Each named move below is a turn or a mirror, shown by a few rows before and after it. Which moves, in which order, take the first row of each later pair to the second? The first pair is answered.
q135:
[  8.9   0.9  21.1  23.1  20.9 -13.8  16.0  20.5   3.1 -10.2 -19.4 -33.4
  -8.1  28.4  14.1  21.5] => [ 12.4   7.6  14.4  15.1  16.7  -2.3  18.4  16.8   0.4 -18.2 -10.8 -36.6
 -12.7  28.9  26.8  21.9]
[  9.9   4.5   5.6   4.4  -5.2 -11.5  -9.3 -11.2  -3.7  13.8  23.7 -18.6
  27.9  -8.9 -23.3 -31.9] => [ 12.8  10.5   2.4  -1.4  -8.8  -2.5  -9.2 -14.1  -4.3   7.8  31.2 -22.0
  22.4  -6.7 -15.1 -31.3]
[-20.9 -16.2  -9.5  -0.1  24.7 -27.0  29.0   6.0  10.4  25.3 -20.9  19.1
 -15.7 -12.4  -6.9   8.4] => [ -8.5   2.5 -26.7 -20.2  12.8  17.3  32.2  -3.3   4.2  -0.6  16.7   6.7
 -28.8  -2.4  31.7   2.6]
[ 12.2  14.3 -32.9  -7.0  -8.5 -25.4  24.5   1.2 -11.5  -5.4 -22.5  -6.7
   2.2  33.3  29.2  41.2] => [  9.9  11.2 -26.6  -1.2  -6.9 -35.7  22.2   3.5  -9.0  -1.7 -28.4  -3.3
   4.0  28.8  20.7  43.1]
q799:
[ -7.9   5.4 -11.0 -16.8  -2.4  -3.8   4.6  16.7   6.9  -3.2   3.6  -6.7
 -13.9   7.6   2.9  -5.3] => [ -6.4   6.5 -11.9 -14.5  -2.4  -4.6   3.3  15.1   8.1  -4.7   3.5  -7.4
 -16.1   7.2   1.3  -6.2]
[ 21.3   4.1  29.2  28.3 -23.3 -13.0 -53.8 -19.8  -1.6  -1.5   3.0 -25.4
  44.3  22.3 -23.1   7.3] => [ 19.9  -0.7  28.6  34.8 -17.9 -34.4 -39.1 -12.0   4.1   8.5 -12.1 -21.0
  40.1  19.3 -24.4  25.6]
[  0.8 -10.5  24.3   6.3  -1.6  -5.6 -15.8  -1.6   0.3  15.1  -7.8  -6.0
   3.1   1.6 -20.7 -17.3] => [  0.1  -7.6  24.5   5.9   0.6  -9.7 -15.9   0.7   0.5  18.4 -10.3  -4.0
   3.4   0.1 -18.4 -14.2]
q665:
[-17.5  -5.3 -27.7 -11.3  10.4 -13.7  21.9   4.8   5.3  13.3   1.6  20.5
  -0.6  -4.8  11.9  -0.9] => [-17.2  -6.5 -21.0 -15.9  14.1   2.0  20.2   7.1   5.6  11.0   8.6  21.1
  -9.9  -5.9  13.4 -10.7]
[  8.1  10.4  26.9  -1.7 -12.3  29.7  19.1   1.0  -9.1 -19.7   6.2 -34.6
   0.7  -0.5   2.7   2.1] => [  1.6  -4.0  38.6  13.3  -4.6  -2.0  13.3   4.6  -9.3  -3.6 -16.8 -26.6
  12.5  -7.6 -25.1   0.0]
[ 19.2  11.6  -8.5   0.9  -4.9 -12.2  11.3  -4.1  26.9  25.2 -31.1 -25.9
   7.1  12.8   8.9  31.2] => [ 18.2  10.5  13.9 -19.6  -0.1  44.2   8.3   0.1  28.2   8.2  -0.7 -19.4
 -20.4   2.8  14.7   0.5]
[  3.0  -2.3   5.2  19.4  -9.9 -27.2 -30.1 -12.3  -8.9  10.1  -9.6 -16.7
  37.6  11.3 -24.3  -4.7] => [ 15.9  17.7 -13.5  -3.3 -21.7  15.3 -22.9 -16.6 -10.7 -15.9  26.2 -25.9
  17.3  18.9  19.9  -2.9]

Each pair is 2 to 3 moves apart.
[ -1.1   5.1 -23.4   8.1  -6.5 -21.7   1.1  -3.3   4.3   2.9 -11.8  -2.7
 -14.3  -4.8  14.6  32.6] => [-11.9 -13.7  11.4   3.1   6.7   5.0  -7.3   7.5   5.2   5.4 -11.4  14.2
 -30.7 -23.9 -15.8   0.3] | q135 then q665 then q135
[  3.4  -1.6   7.3 -15.8   3.0  23.3  -2.1  -0.5  -0.5  -3.7   6.2  12.2
 -14.4  -4.1  -4.5  -3.5] => [  3.5  -2.0  -5.5  -6.8   8.2  -4.9  12.4   2.1   6.1   1.7 -11.9  11.2
 -11.9   0.2  -0.1  22.8] | q799 then q665
[  7.7  -3.2  30.6  22.0  -2.5  -1.2  -3.6   6.9  -1.5  -0.3 -13.0   2.8
  -5.6  18.2 -25.2  -2.2] => [ 11.2   0.0  17.0  25.8 -12.0 -10.5 -10.1  -1.6  -4.9  -2.7 -13.8  -5.3
   7.8  24.7 -19.6   3.0] | q799 then q135 then q665
[ -7.7  10.7  -4.1 -29.4   5.9  39.6   7.9  -0.3   2.0 -10.3  28.6  10.2
 -28.1 -12.1  16.9 -16.6] => [ -5.4  16.7 -15.8 -26.2  -3.7  34.3   2.0 -10.0  -3.9 -12.4  33.1   2.8
 -15.2  -5.6  23.9 -17.5] | q665 then q135
[ 13.2  -2.5  -8.0   6.7  -3.9  -6.2 -13.6 -12.8  -6.0 -21.1   6.5 -17.4
   9.0   4.9  12.2   0.9] => [  2.6 -19.6  17.0  10.7  14.6 -10.7  -6.7   2.4   2.2  -5.9 -11.9  -0.7
  -6.0 -10.9 -12.5  -4.8] | q799 then q665 then q135
[ 19.3 -23.3   5.8  24.8  -6.4  -9.4   0.0   8.8   5.4  -9.7  -7.9  29.9
   9.6  14.2 -18.2  29.6] => [ 18.5 -24.3  14.2  25.3  -7.4  -3.2  -9.6   8.5   1.8 -11.1  -3.3  27.7
  16.3  14.3 -29.6  12.2] | q799 then q135 then q799
[  2.5  17.3 -34.2   6.2  -0.4 -12.8  15.5  -6.0   9.7  -7.7  -9.0   3.7
  10.0  -3.4  25.7  30.5] => [  4.3  20.6 -25.8  -2.4 -13.8  21.3 -10.8 -15.8  -1.2 -19.6  15.2  -3.2
  19.5  -3.8  21.5  -5.0] | q135 then q799
[ 16.8  17.1   7.8  24.2 -11.4  19.5 -12.7  -3.4   9.2 -13.6  20.6 -18.1
  23.6  32.9  -5.4 -17.8] => [ 18.4  18.5   4.6  14.1   2.1  33.4  13.6   8.1  20.4 -19.3  23.1  -8.1
  -7.8  29.4  16.0   2.8] | q799 then q665
[ -8.9  -1.7  -7.7  -8.9   1.0  27.2   0.3  -5.8  -5.5 -16.7  12.7   5.1
 -38.1 -18.3   6.7 -11.8] => [ -5.8   5.0 -34.0  11.4  -4.2 -27.3   9.2  -8.5  -4.4  -4.6 -13.5  -0.9
 -17.5  -8.8   9.5  28.3] | q135 then q665
[ -6.9   4.4  -0.5  21.7  -2.3 -39.8 -25.2 -15.0 -10.2  -0.7 -29.3   6.8
  34.6 -10.3 -27.6  10.5] => [ -6.0   3.0  27.1  -7.2   2.4  37.9 -31.7 -10.8  -9.6 -22.3   8.7  12.0
   0.0 -23.8 -20.3 -32.7] | q665 then q665 then q135
